In the data rows, the value 50 means zero.
Here are some points:
tensor([78, 45, 36, 51, 58, 57, 52, 53, 60, 48, 44, 50, 46, 47, 58, 58])
tensor([64, 84, 57, 79, 40, 68, 63, 40, 69, 84, 50, 24, 55, 37, 40, 45])
tensor([44, 46, 60, 66, 59, 45, 85, 52, 99, 96, 50, 50, 53, 09, 63, 71])
tensor([29, 53, 67, 28, 36, 48, 00, 71, 22, 21, 68, 76, 56, 60, 56, 33])
tensor([25, 55, 48, 21, 51, 55, 05, 53, 15, 25, 67, 55, 49, 60, 73, 27])
tensor([42, 46, 52, 45, 42, 53, 25, 50, 34, 20, 54, 61, 70, 53, 45, 49])
tensor([49, 16, 22, 24, 52, 48, 61, 38, 38, 12, 45, 71, 44, 57, 70, 42])
tensor([62, 50, 54, 62, 59, 62, 48, 55, 56, 68, 42, 51, 54, 42, 43, 43])
tensor([54, 50, 58, 72, 61, 35, 99, 49, 99, 99, 45, 43, 56, 32, 49, 75])
tensor([49, 47, 41, 57, 48, 65, 32, 58, 40, 40, 53, 46, 59, 47, 64, 30])
tensor([59, 54, 24, 48, 66, 56, 64, 41, 40, 60, 39, 32, 39, 72, 48, 27])
tensor([51, 52, 55, 44, 44, 66, 26, 48, 17, 26, 47, 55, 72, 53, 61, 39])
tensor([41, 74, 48, 32, 48, 55, 23, 57, 18, 26, 57, 66, 39, 59, 69, 38])
tensor([52, 95, 43, 64, 58, 66, 37, 58, 45, 79, 69, 64, 58, 40, 87, 26])
tensor([69, 63, 52, 68, 55, 46, 67, 58, 54, 62, 50, 34, 40, 66, 37, 46])
tensor([44, 30, 44, 41, 36, 58, 40, 35, 50, 25, 41, 42, 50, 58, 44, 66])
tensor([64, 92, 51, 69, 68, 40, 68, 67, 75, 92, 62, 73, 51, 65, 47, 37])
tensor([46, 61, 23, 38, 38, 52, 45, 39, 51, 29, 61, 55, 54, 55, 68, 56])
tensor([33, 41, 56, 33, 62, 60, 21, 39, 18, 11, 36, 80, 41, 49, 12, 39])
tensor([59, 43, 44, 44, 61, 67, 16, 50, 21, 31, 44, 60, 46, 54, 43, 26])
tensor([64, 48, 49, 59, 53, 49, 69, 53, 40, 45, 51, 49, 52, 56, 47, 49])
tensor([72, 71, 56, 65, 48, 39, 77, 61, 59, 67, 39, 46, 47, 59, 42, 54])
tensor([28, 58, 53, 35, 49, 52, 28, 56, 34, 47, 65, 49, 54, 54, 71, 38])
tensor([66, 65, 54, 65, 45, 48, 55, 64, 43, 46, 53, 42, 55, 71, 40, 34])
tensor([43, 33, 59, 44, 58, 59, 11, 48, 57, 42, 29, 58, 41, 37, 22, 59])
tensor([44, 63, 58, 46, 41, 57, 36, 40, 41, 34, 61, 60, 47, 43, 49, 46])
tensor([55, 33, 35, 39, 46, 63, 35, 44, 21, 10, 61, 68, 30, 63, 53, 21])
tensor([52, 58, 55, 60, 61, 51, 53, 67, 46, 56, 52, 61, 40, 50, 49, 40])
tensor([50, 45, 50, 55, 53, 41, 69, 47, 63, 58, 40, 46, 50, 41, 47, 61])
tensor([45, 62, 35, 38, 60, 62, 15, 49, 31, 34, 49, 58, 56, 53, 62, 39])
tensor([47, 47, 57, 57, 40, 49, 49, 53, 57, 44, 54, 52, 75, 47, 48, 62])
tensor([53, 59, 47, 48, 64, 56, 41, 48, 26, 47, 38, 51, 44, 44, 56, 51])
tensor([48, 31, 36, 48, 40, 48, 78, 41, 67, 36, 40, 53, 43, 52, 62, 67])
tensor([46, 41, 64, 62, 46, 47, 51, 59, 54, 71, 50, 34, 50, 58, 47, 51])
tensor([40, 60, 66, 59, 53, 37, 51, 49, 53, 70, 48, 40, 60, 53, 36, 64])
tensor([43, 47, 31, 38, 54, 52, 66, 32, 37, 44, 33, 45, 35, 57, 58, 38])
tensor([63, 54, 20, 34, 61, 66, 14, 37, 18, 19, 32, 44, 55, 62, 34, 25])
tensor([50, 36, 32, 41, 48, 50, 50, 47, 48, 51, 44, 36, 36, 44, 47, 57])
tensor([51, 40, 41, 47, 50, 45, 61, 52, 51, 51, 51, 55, 38, 44, 55, 54])
tensor([38, 65, 65, 35, 48, 32, 74, 48, 65, 80, 32, 51, 52, 46, 64, 85])
tensor([62, 39, 59, 85, 44, 47, 99, 51, 99, 99, 60, 42, 42, 38, 56, 69])
tensor([65, 58, 24, 46, 58, 63, 38, 35, 43, 41, 29, 37, 59, 55, 37, 42])
tensor([66, 60, 43, 67, 48, 55, 71, 50, 61, 64, 59, 34, 54, 65, 61, 36])
tensor([55, 43, 41, 27, 52, 43, 39, 52, 23, 27, 61, 60, 52, 57, 47, 33])
tensor([52, 67, 69, 74, 54, 45, 49, 75, 57, 72, 55, 56, 66, 49, 51, 60])
tensor([59, 41, 54, 68, 50, 28, 91, 55, 63, 72, 43, 32, 70, 69, 42, 78])
tensor([50, 48, 50, 55, 62, 41, 85, 48, 68, 66, 45, 53, 52, 44, 49, 58])
tensor([27, 40, 22, 17, 57, 38, 49, 38, 48, 17, 53, 71, 46, 40, 81, 53])
tensor([57, 67, 67, 57, 41, 39, 40, 59, 74, 54, 66, 63, 48, 53, 34, 61])
tensor([61, 48, 59, 56, 51, 33, 96, 56, 73, 81, 58, 44, 56, 41, 49, 64])
tensor([47, 40, 35, 45, 50, 48, 60, 44, 58, 63, 49, 35, 37, 39, 51, 63])
tensor([56, 50, 47, 45, 52, 56, 19, 54, 18, 13, 45, 73, 43, 51, 43, 44])
tensor([55, 41, 52, 34, 52, 62, 12, 53, 21, 16, 36, 65, 52, 50, 36, 36])
tensor([38, 41, 70, 46, 44, 60, 47, 48, 58, 59, 36, 59, 59, 38, 53, 68])
tensor([44, 54, 51, 38, 52, 46, 40, 40, 63, 51, 43, 44, 35, 40, 51, 53])
tensor([46, 63, 54, 57, 57, 47, 72, 46, 57, 77, 54, 55, 49, 37, 56, 56])
tensor([30, 55, 80, 46, 37, 38, 33, 73, 57, 57, 69, 64, 61, 47, 58, 54])
tensor([59, 47, 52, 43, 49, 38, 72, 58, 50, 57, 57, 52, 57, 46, 48, 51])
tensor([33, 32, 43, 18, 51, 43, 20, 46, 30, 31, 63, 49, 57, 56, 53, 34])
tensor([49, 53, 58, 49, 46, 62, 34, 48, 23, 35, 50, 52, 74, 52, 63, 47])
tensor([43, 56, 51, 34, 37, 57, 05, 54, 01, 00, 72, 94, 57, 57, 48, 33])
tensor([49, 67, 42, 52, 60, 57, 41, 53, 54, 60, 52, 52, 57, 43, 62, 51])
tensor([53, 25, 43, 35, 64, 61, 32, 55, 38, 35, 50, 54, 30, 35, 63, 39])
tensor([53, 65, 38, 48, 51, 65, 20, 44, 06, 29, 56, 46, 50, 93, 40, 12])
tensor([35, 63, 51, 11, 50, 38, 28, 45, 21, 33, 34, 64, 46, 59, 63, 61])
tensor([45, 47, 75, 65, 58, 32, 93, 67, 79, 90, 59, 40, 48, 46, 21, 60])
tensor([46, 30, 31, 37, 44, 52, 57, 38, 50, 16, 45, 59, 40, 55, 62, 54])
tensor([58, 36, 38, 36, 42, 70, 34, 37, 07, 13, 66, 63, 43, 57, 53, 17])
tensor([49, 38, 39, 55, 49, 45, 80, 46, 80, 81, 47, 27, 40, 35, 49, 74])
tensor([63, 28, 58, 43, 60, 51, 36, 49, 48, 38, 57, 64, 27, 41, 22, 47])
tensor([58, 41, 55, 66, 48, 30, 89, 54, 60, 71, 42, 34, 69, 70, 40, 77])
tensor([40, 66, 62, 32, 48, 30, 70, 50, 58, 74, 34, 53, 50, 47, 64, 81])
tensor([60, 43, 66, 73, 46, 47, 67, 59, 63, 68, 47, 51, 69, 54, 39, 71])
tensor([56, 56, 61, 64, 41, 51, 77, 55, 60, 68, 53, 46, 41, 37, 66, 71])
tensor([51, 25, 50, 64, 55, 60, 57, 45, 63, 68, 49, 16, 46, 16, 50, 54])
tensor([52, 65, 53, 29, 43, 48, 00, 54, 26, 03, 68, 80, 41, 71, 32, 32])
tensor([46, 54, 70, 66, 46, 35, 93, 59, 73, 88, 40, 32, 50, 39, 48, 83])
tensor([35, 52, 51, 50, 53, 52, 66, 37, 80, 58, 48, 46, 61, 44, 46, 59])
tensor([37, 43, 69, 61, 53, 52, 65, 59, 70, 84, 34, 34, 63, 41, 50, 56])
tensor([53, 23, 41, 36, 62, 59, 34, 58, 40, 36, 46, 56, 32, 36, 63, 40])
tensor([29, 44, 26, 26, 54, 34, 70, 39, 70, 40, 50, 65, 51, 33, 84, 65])
tensor([60, 39, 47, 48, 49, 58, 45, 42, 37, 26, 38, 51, 41, 58, 42, 26])
tensor([66, 61, 45, 67, 48, 53, 70, 49, 59, 61, 60, 36, 56, 66, 60, 36])
tensor([36, 78, 47, 51, 49, 55, 36, 47, 44, 53, 65, 61, 64, 45, 53, 41])
tensor([61, 48, 64, 63, 50, 30, 99, 58, 90, 99, 58, 41, 61, 35, 51, 71])
tensor([45, 65, 43, 51, 61, 58, 43, 50, 57, 62, 50, 52, 58, 43, 59, 53])
tensor([66, 69, 52, 64, 48, 50, 49, 65, 35, 43, 50, 43, 53, 75, 42, 32])
tensor([28, 59, 57, 39, 47, 48, 36, 56, 45, 57, 64, 47, 54, 50, 73, 45])
tensor([30, 53, 65, 40, 65, 49, 38, 45, 43, 58, 38, 60, 49, 56, 34, 53])
tensor([63, 88, 48, 59, 67, 42, 48, 64, 53, 69, 63, 77, 50, 73, 45, 27])
tensor([33, 41, 56, 30, 62, 60, 15, 39, 15, 06, 38, 84, 38, 49, 08, 36])
tensor([40, 55, 56, 31, 60, 43, 30, 57, 39, 50, 52, 48, 31, 17, 55, 57])
tensor([38, 55, 66, 74, 49, 41, 99, 42, 99, 99, 46, 31, 70, 28, 48, 86])
tensor([35, 41, 61, 45, 59, 56, 45, 40, 42, 34, 36, 76, 43, 41, 14, 52])
tensor([56, 65, 46, 63, 50, 59, 46, 47, 35, 56, 57, 39, 55, 85, 41, 30])
tensor([50, 15, 31, 37, 50, 44, 87, 38, 64, 39, 42, 60, 47, 49, 69, 62])
tensor([37, 49, 22, 13, 44, 63, 00, 36, 02, 00, 66, 70, 46, 68, 58, 06])
tensor([61, 22, 50, 31, 59, 55, 09, 53, 26, 12, 57, 72, 28, 47, 20, 33])
tensor([63, 30, 28, 23, 54, 50, 00, 55, 11, 00, 75, 55, 42, 77, 44, 27])
tensor([61, 35, 70, 87, 34, 23, 99, 58, 99, 99, 44, 12, 60, 36, 67, 99])
tensor([47, 47, 65, 69, 39, 44, 72, 55, 77, 65, 54, 46, 77, 41, 49, 74])
tensor([46, 25, 28, 21, 55, 66, 00, 34, 00, 00, 34, 61, 31, 70, 52, 24])
tensor([46, 45, 30, 37, 52, 48, 69, 33, 40, 46, 30, 43, 34, 55, 57, 41])
tensor([71, 58, 44, 56, 43, 60, 41, 52, 35, 36, 68, 51, 62, 68, 32, 29])
tensor([39, 65, 55, 18, 48, 35, 40, 48, 30, 45, 33, 59, 47, 56, 63, 67])
tensor([38, 58, 54, 28, 61, 44, 25, 56, 33, 43, 49, 54, 32, 21, 55, 52])
tensor([40, 43, 66, 58, 42, 46, 71, 37, 77, 59, 58, 47, 48, 45, 43, 62])
tensor([34, 63, 56, 40, 58, 58, 08, 62, 33, 48, 61, 62, 41, 42, 63, 23])
tensor([27, 71, 71, 35, 51, 31, 26, 53, 46, 44, 59, 57, 59, 62, 24, 59])
tensor([60, 24, 44, 53, 61, 65, 34, 47, 35, 17, 25, 44, 56, 67, 32, 44])
tensor([45, 44, 36, 31, 61, 47, 40, 44, 31, 23, 49, 64, 46, 56, 46, 32])
tensor([42, 36, 55, 38, 55, 61, 00, 46, 45, 29, 25, 59, 42, 42, 22, 54])
tensor([76, 34, 35, 38, 49, 48, 53, 37, 38, 08, 47, 44, 25, 57, 40, 47])
tensor([40, 55, 61, 38, 49, 41, 33, 50, 39, 43, 53, 55, 53, 48, 45, 55])
tensor([45, 47, 61, 62, 43, 44, 64, 53, 69, 58, 55, 49, 74, 41, 49, 70])
tensor([35, 57, 51, 26, 62, 46, 16, 58, 26, 35, 55, 55, 30, 21, 57, 50])
40 more points follow, each with its number after it:
tensor([53, 24, 38, 28, 36, 44, 35, 50, 26, 07, 48, 48, 45, 68, 61, 48]) 0
tensor([43, 50, 67, 52, 50, 40, 68, 56, 47, 63, 44, 41, 44, 47, 48, 69]) 1
tensor([65, 55, 37, 74, 65, 46, 99, 46, 86, 99, 37, 17, 45, 57, 50, 54]) 2
tensor([37, 78, 49, 55, 48, 54, 39, 50, 45, 58, 64, 60, 63, 43, 53, 46]) 3
tensor([58, 44, 61, 56, 32, 59, 35, 46, 35, 32, 56, 36, 54, 74, 46, 48]) 4
tensor([60, 61, 47, 39, 46, 39, 44, 57, 36, 30, 64, 66, 53, 69, 40, 38]) 5
tensor([69, 35, 44, 54, 51, 39, 50, 60, 71, 60, 74, 38, 52, 56, 49, 61]) 6
tensor([58, 72, 67, 81, 50, 47, 78, 67, 94, 90, 49, 40, 53, 40, 41, 65]) 7
tensor([34, 62, 57, 44, 58, 58, 15, 64, 38, 54, 64, 60, 42, 40, 61, 26]) 8
tensor([52, 56, 51, 55, 42, 45, 56, 58, 66, 55, 62, 38, 48, 48, 42, 66]) 9
tensor([28, 38, 37, 19, 45, 42, 00, 55, 30, 15, 41, 43, 40, 38, 55, 63]) 10
tensor([58, 48, 64, 63, 32, 57, 47, 47, 50, 48, 53, 31, 57, 70, 44, 56]) 11
tensor([63, 82, 54, 68, 42, 73, 41, 40, 48, 62, 51, 30, 50, 42, 39, 33]) 12
tensor([60, 04, 37, 33, 49, 62, 37, 27, 00, 00, 14, 60, 12, 66, 31, 47]) 13
tensor([60, 46, 45, 44, 46, 58, 28, 39, 23, 09, 72, 68, 45, 66, 22, 30]) 14
tensor([43, 46, 52, 36, 43, 63, 07, 48, 32, 18, 49, 57, 48, 34, 58, 42]) 15
tensor([43, 59, 46, 45, 56, 47, 49, 44, 53, 55, 67, 72, 60, 47, 58, 22]) 16
tensor([59, 64, 26, 34, 59, 52, 27, 38, 11, 16, 41, 65, 54, 66, 43, 31]) 17
tensor([47, 21, 36, 38, 58, 67, 06, 42, 12, 17, 53, 32, 41, 33, 51, 24]) 18
tensor([69, 39, 29, 46, 45, 29, 87, 48, 80, 49, 33, 40, 37, 56, 49, 71]) 19
tensor([45, 37, 37, 34, 41, 58, 23, 50, 41, 24, 57, 41, 57, 37, 69, 41]) 20
tensor([48, 42, 32, 30, 51, 47, 28, 48, 21, 20, 53, 63, 32, 52, 56, 39]) 21
tensor([47, 75, 53, 54, 46, 47, 64, 60, 56, 67, 55, 48, 43, 48, 67, 62]) 22
tensor([59, 28, 58, 44, 59, 51, 39, 51, 53, 44, 61, 64, 31, 38, 23, 50]) 23
tensor([43, 33, 58, 39, 56, 59, 02, 45, 49, 32, 27, 61, 41, 41, 22, 56]) 24
tensor([74, 40, 42, 72, 42, 21, 99, 55, 99, 97, 34, 29, 43, 44, 50, 94]) 25
tensor([59, 69, 72, 66, 37, 36, 56, 62, 94, 74, 67, 57, 53, 48, 33, 70]) 26
tensor([78, 44, 33, 45, 58, 59, 44, 52, 51, 40, 45, 52, 43, 51, 60, 51]) 27
tensor([43, 63, 45, 40, 60, 53, 36, 45, 23, 43, 53, 64, 42, 46, 53, 38]) 28
tensor([48, 57, 67, 61, 36, 47, 60, 60, 51, 47, 70, 76, 64, 41, 50, 62]) 29
tensor([48, 35, 27, 32, 51, 51, 38, 41, 35, 34, 49, 41, 32, 49, 49, 48]) 30
tensor([40, 46, 46, 54, 52, 35, 71, 47, 70, 60, 41, 52, 63, 34, 72, 90]) 31
tensor([68, 63, 44, 65, 50, 59, 53, 53, 70, 63, 46, 43, 48, 54, 54, 39]) 32
tensor([47, 69, 64, 59, 40, 54, 39, 65, 23, 67, 65, 48, 51, 64, 66, 35]) 33
tensor([39, 94, 55, 58, 44, 47, 58, 50, 64, 77, 73, 65, 51, 44, 63, 51]) 34
tensor([44, 34, 24, 24, 53, 53, 23, 40, 24, 21, 48, 46, 30, 52, 46, 42]) 35
tensor([38, 46, 39, 43, 51, 38, 50, 47, 48, 39, 40, 60, 63, 41, 71, 76]) 36
tensor([65, 28, 72, 68, 60, 40, 87, 54, 97, 88, 62, 50, 37, 26, 25, 75]) 37
tensor([45, 39, 58, 51, 48, 49, 25, 60, 34, 48, 50, 40, 49, 64, 45, 36]) 38
tensor([51, 31, 48, 56, 53, 55, 58, 40, 45, 52, 33, 43, 40, 53, 55, 60]) 39
Which two of these numbered points are nearest to each point below, ignoring the direction in which the first points spread most? Their numbers follow each, nearest first.
tensor([41, 74, 39, 23, 48, 57, 05, 56, 01, 10, 55, 68, 36, 66, 68, 30]) > 22 28
tensor([65, 12, 57, 72, 49, 49, 99, 33, 63, 48, 12, 39, 24, 44, 35, 90]) > 13 39
tensor([36, 37, 55, 34, 50, 42, 29, 45, 21, 23, 48, 46, 38, 64, 37, 40]) > 1 38
tensor([51, 35, 47, 59, 53, 57, 66, 40, 56, 64, 32, 40, 43, 50, 57, 65]) > 39 30
tensor([49, 33, 47, 54, 53, 56, 55, 40, 44, 52, 34, 45, 42, 53, 55, 60]) > 39 30
tensor([51, 64, 77, 81, 35, 42, 95, 61, 84, 82, 72, 70, 71, 31, 50, 81]) > 29 3
tensor([68, 34, 43, 51, 50, 43, 45, 61, 64, 52, 74, 41, 53, 59, 47, 57]) > 6 9
tensor([47, 38, 44, 43, 40, 55, 41, 51, 60, 44, 55, 39, 60, 32, 67, 51]) > 20 15
tensor([58, 55, 38, 24, 49, 44, 14, 52, 06, 00, 64, 74, 48, 73, 42, 20]) > 5 17
tensor([47, 71, 65, 64, 40, 52, 47, 66, 31, 73, 63, 44, 52, 61, 64, 39]) > 33 22
tensor([45, 37, 56, 46, 46, 50, 19, 59, 28, 41, 48, 43, 49, 69, 47, 36]) > 38 11
tensor([37, 43, 52, 45, 45, 51, 48, 42, 51, 56, 46, 35, 46, 47, 40, 44]) > 35 38
tensor([35, 44, 31, 25, 51, 43, 17, 42, 18, 06, 40, 70, 55, 52, 72, 60]) > 36 31
tensor([51, 42, 40, 42, 52, 44, 55, 51, 44, 45, 52, 56, 36, 46, 56, 50]) > 21 30
tensor([43, 60, 51, 47, 58, 48, 53, 45, 38, 61, 54, 60, 46, 41, 55, 47]) > 28 22
tensor([61, 72, 67, 84, 50, 45, 83, 69, 98, 94, 48, 37, 52, 39, 42, 67]) > 7 32
tensor([47, 38, 63, 58, 46, 48, 41, 59, 49, 65, 49, 37, 51, 60, 48, 48]) > 38 11
tensor([46, 63, 56, 58, 57, 47, 76, 47, 60, 82, 54, 52, 49, 36, 58, 56]) > 28 22
tensor([64, 65, 36, 40, 34, 40, 36, 47, 18, 03, 70, 63, 36, 79, 44, 39]) > 5 14
tensor([46, 69, 64, 60, 40, 55, 39, 66, 22, 65, 64, 46, 51, 64, 67, 33]) > 33 22
tensor([69, 88, 71, 99, 39, 60, 99, 46, 99, 99, 53, 14, 59, 23, 38, 68]) > 12 7
tensor([59, 32, 42, 52, 47, 56, 43, 48, 64, 50, 55, 42, 41, 52, 51, 41]) > 6 30
tensor([49, 23, 49, 62, 58, 60, 50, 45, 54, 61, 50, 16, 46, 20, 49, 51]) > 18 30
tensor([60, 32, 47, 62, 48, 52, 64, 49, 84, 70, 55, 36, 45, 48, 51, 52]) > 6 30
tensor([66, 86, 64, 90, 41, 65, 80, 44, 87, 99, 50, 22, 57, 30, 39, 59]) > 12 7
tensor([54, 48, 55, 71, 38, 46, 77, 61, 99, 85, 56, 27, 54, 43, 55, 75]) > 9 6
tensor([69, 38, 28, 42, 46, 30, 78, 50, 73, 42, 34, 43, 36, 60, 51, 69]) > 19 25
tensor([55, 94, 47, 71, 58, 63, 55, 57, 61, 93, 69, 59, 63, 34, 86, 32]) > 34 3
tensor([49, 34, 54, 42, 24, 59, 29, 53, 21, 23, 57, 48, 42, 68, 65, 37]) > 4 11
tensor([47, 47, 61, 47, 43, 57, 34, 48, 60, 48, 47, 49, 50, 29, 58, 56]) > 15 20
tensor([49, 40, 52, 55, 41, 52, 64, 52, 86, 67, 58, 30, 64, 25, 67, 63]) > 20 15
tensor([36, 62, 58, 49, 58, 57, 25, 64, 48, 66, 63, 59, 44, 35, 62, 29]) > 8 3
tensor([57, 69, 69, 56, 42, 41, 39, 55, 75, 55, 69, 65, 46, 55, 36, 58]) > 26 7
tensor([61, 82, 44, 55, 43, 78, 17, 40, 26, 38, 51, 38, 48, 49, 34, 21]) > 12 32
tensor([38, 46, 67, 61, 55, 53, 58, 60, 65, 78, 33, 35, 65, 43, 46, 51]) > 38 1
tensor([44, 61, 62, 67, 57, 56, 71, 57, 91, 99, 46, 32, 53, 17, 70, 59]) > 8 15
tensor([52, 70, 30, 50, 58, 47, 56, 43, 54, 58, 45, 43, 50, 55, 55, 54]) > 17 28
tensor([67, 38, 31, 45, 44, 28, 85, 50, 83, 52, 34, 42, 38, 55, 49, 72]) > 19 25
tensor([57, 69, 62, 68, 52, 52, 48, 64, 66, 62, 51, 50, 45, 50, 41, 50]) > 7 32
tensor([49, 33, 51, 60, 54, 51, 70, 39, 60, 67, 33, 41, 41, 48, 54, 66]) > 39 30
tensor([46, 64, 48, 48, 58, 50, 56, 45, 42, 63, 55, 58, 47, 40, 55, 46]) > 28 22
tensor([37, 86, 68, 50, 53, 58, 23, 56, 29, 69, 56, 65, 49, 39, 63, 37]) > 8 3
tensor([63, 65, 45, 79, 45, 53, 99, 43, 75, 81, 41, 33, 69, 58, 54, 57]) > 17 32
tensor([48, 37, 68, 63, 56, 53, 50, 48, 93, 80, 26, 46, 49, 27, 22, 79]) > 24 23
tensor([34, 78, 41, 37, 49, 59, 09, 46, 16, 25, 65, 70, 59, 51, 53, 28]) > 3 34
tensor([57, 70, 57, 61, 53, 55, 33, 66, 53, 45, 51, 52, 45, 53, 40, 42]) > 7 32
tensor([44, 54, 48, 29, 39, 60, 00, 54, 00, 00, 74, 96, 55, 59, 45, 25]) > 29 5
tensor([66, 68, 53, 67, 49, 49, 56, 63, 41, 49, 54, 43, 50, 71, 41, 35]) > 5 32
tensor([46, 50, 53, 34, 55, 58, 03, 54, 01, 08, 47, 68, 55, 62, 44, 48]) > 1 9
tensor([55, 51, 51, 55, 41, 59, 51, 44, 64, 61, 69, 38, 52, 44, 51, 50]) > 9 32
tensor([45, 80, 57, 58, 47, 44, 71, 63, 63, 79, 56, 49, 47, 47, 70, 66]) > 22 28
tensor([67, 66, 50, 72, 54, 58, 67, 50, 83, 78, 48, 40, 49, 49, 54, 48]) > 32 7
tensor([51, 65, 53, 27, 42, 51, 00, 53, 22, 01, 67, 81, 43, 70, 33, 30]) > 26 5
tensor([51, 42, 40, 42, 41, 57, 23, 52, 55, 27, 55, 43, 46, 59, 53, 47]) > 9 20
tensor([63, 83, 54, 70, 41, 71, 49, 39, 56, 69, 50, 31, 54, 39, 37, 40]) > 12 32
tensor([44, 38, 67, 59, 57, 53, 43, 47, 86, 72, 29, 48, 46, 30, 24, 76]) > 24 23
tensor([46, 34, 33, 38, 57, 41, 31, 61, 26, 20, 43, 72, 56, 48, 57, 45]) > 36 21
tensor([57, 58, 55, 59, 57, 50, 64, 46, 40, 64, 32, 44, 57, 50, 39, 54]) > 17 28
tensor([47, 60, 68, 65, 34, 47, 64, 62, 55, 52, 70, 77, 68, 38, 49, 65]) > 29 3
tensor([27, 43, 22, 20, 55, 35, 57, 38, 60, 30, 51, 66, 49, 36, 83, 57]) > 31 36
tensor([57, 27, 46, 47, 34, 36, 77, 54, 64, 49, 43, 35, 48, 58, 64, 71]) > 0 25
tensor([61, 83, 36, 37, 70, 49, 04, 58, 13, 28, 65, 90, 42, 84, 45, 04]) > 5 34
tensor([49, 37, 40, 49, 56, 37, 51, 61, 45, 40, 43, 69, 59, 42, 59, 55]) > 36 21
tensor([61, 54, 30, 64, 69, 49, 93, 43, 67, 90, 40, 22, 44, 63, 51, 40]) > 2 17
tensor([41, 44, 26, 25, 54, 53, 45, 30, 16, 20, 33, 53, 31, 63, 55, 28]) > 30 35
tensor([40, 52, 58, 31, 48, 43, 21, 51, 26, 30, 50, 58, 55, 52, 44, 50]) > 1 9
tensor([37, 43, 50, 42, 45, 50, 48, 41, 51, 55, 44, 37, 47, 45, 38, 44]) > 35 30
tensor([34, 78, 38, 36, 50, 60, 05, 45, 12, 22, 63, 71, 60, 55, 54, 28]) > 3 34
tensor([37, 51, 67, 24, 51, 49, 08, 66, 08, 22, 59, 76, 54, 58, 63, 27]) > 8 1
tensor([47, 49, 60, 49, 39, 57, 34, 52, 60, 47, 44, 48, 54, 28, 57, 56]) > 15 20
tensor([78, 45, 33, 46, 61, 59, 45, 51, 49, 40, 43, 54, 44, 50, 59, 53]) > 27 21
tensor([34, 41, 59, 41, 57, 62, 19, 53, 29, 37, 34, 44, 55, 56, 44, 29]) > 38 1
tensor([26, 69, 69, 29, 52, 32, 21, 52, 41, 39, 60, 60, 59, 63, 23, 56]) > 26 9
tensor([54, 44, 81, 71, 48, 31, 91, 73, 70, 92, 77, 53, 61, 37, 48, 76]) > 29 5
tensor([75, 42, 27, 29, 62, 66, 14, 48, 22, 10, 43, 60, 38, 62, 56, 35]) > 27 25
tensor([43, 58, 42, 42, 56, 47, 45, 46, 47, 51, 68, 70, 60, 48, 60, 17]) > 16 28
tensor([47, 70, 64, 58, 41, 54, 35, 66, 20, 63, 66, 49, 50, 66, 65, 32]) > 33 22
tensor([42, 53, 40, 36, 58, 50, 31, 42, 36, 37, 68, 74, 56, 51, 59, 09]) > 16 28
tensor([68, 65, 47, 69, 51, 60, 61, 50, 76, 73, 46, 38, 49, 53, 54, 45]) > 32 7
tensor([27, 69, 66, 27, 52, 33, 13, 53, 37, 32, 62, 61, 58, 64, 22, 54]) > 26 9
tensor([36, 38, 52, 33, 50, 45, 26, 45, 19, 20, 47, 46, 38, 64, 35, 39]) > 1 38
tensor([65, 83, 56, 76, 40, 71, 54, 43, 62, 78, 50, 27, 54, 38, 36, 41]) > 12 32
tensor([76, 44, 33, 48, 60, 58, 46, 53, 54, 40, 46, 52, 44, 48, 58, 52]) > 27 32
tensor([55, 28, 26, 22, 55, 58, 10, 36, 16, 00, 59, 53, 37, 59, 29, 20]) > 30 35
tensor([41, 34, 56, 40, 58, 59, 05, 45, 48, 36, 28, 58, 43, 40, 24, 55]) > 24 23
tensor([36, 45, 62, 50, 52, 58, 40, 58, 48, 59, 31, 39, 60, 50, 46, 43]) > 38 1
tensor([45, 66, 60, 50, 40, 55, 19, 65, 06, 48, 65, 51, 46, 69, 63, 25]) > 33 22
tensor([52, 74, 77, 89, 37, 46, 96, 70, 76, 99, 64, 28, 60, 48, 69, 63]) > 33 22
tensor([57, 03, 33, 19, 52, 67, 16, 24, 00, 00, 17, 69, 08, 71, 31, 36]) > 13 39
tensor([36, 56, 51, 25, 55, 49, 00, 40, 00, 04, 49, 62, 50, 72, 31, 31]) > 1 38
tensor([57, 21, 41, 13, 59, 61, 00, 46, 00, 00, 59, 79, 21, 55, 19, 16]) > 23 37
tensor([55, 72, 60, 67, 51, 51, 47, 65, 67, 59, 51, 49, 47, 49, 39, 48]) > 7 32
tensor([66, 62, 48, 65, 49, 60, 53, 49, 70, 66, 45, 44, 48, 54, 55, 41]) > 32 7
tensor([61, 82, 45, 55, 42, 80, 15, 37, 26, 37, 50, 39, 50, 51, 35, 21]) > 12 32
tensor([30, 45, 35, 40, 55, 28, 95, 40, 95, 67, 51, 56, 54, 25, 84, 82]) > 31 36
tensor([60, 53, 30, 58, 65, 53, 78, 44, 54, 76, 38, 26, 41, 69, 49, 35]) > 2 17
tensor([63, 46, 58, 79, 46, 51, 99, 54, 96, 99, 49, 39, 68, 44, 60, 69]) > 32 27
tensor([46, 79, 59, 59, 46, 45, 75, 61, 67, 81, 54, 48, 46, 47, 72, 69]) > 22 28
tensor([78, 45, 35, 53, 59, 56, 56, 55, 63, 50, 44, 49, 47, 47, 60, 59]) > 27 32
tensor([60, 51, 24, 49, 68, 55, 64, 40, 40, 63, 39, 30, 38, 71, 48, 29]) > 2 17
tensor([45, 61, 49, 49, 60, 48, 60, 44, 43, 65, 55, 58, 45, 41, 59, 48]) > 28 22
tensor([48, 30, 38, 37, 53, 60, 25, 37, 16, 22, 36, 53, 38, 61, 56, 40]) > 39 30
tensor([51, 32, 71, 82, 46, 14, 99, 63, 99, 99, 65, 38, 60, 52, 34, 99]) > 6 9
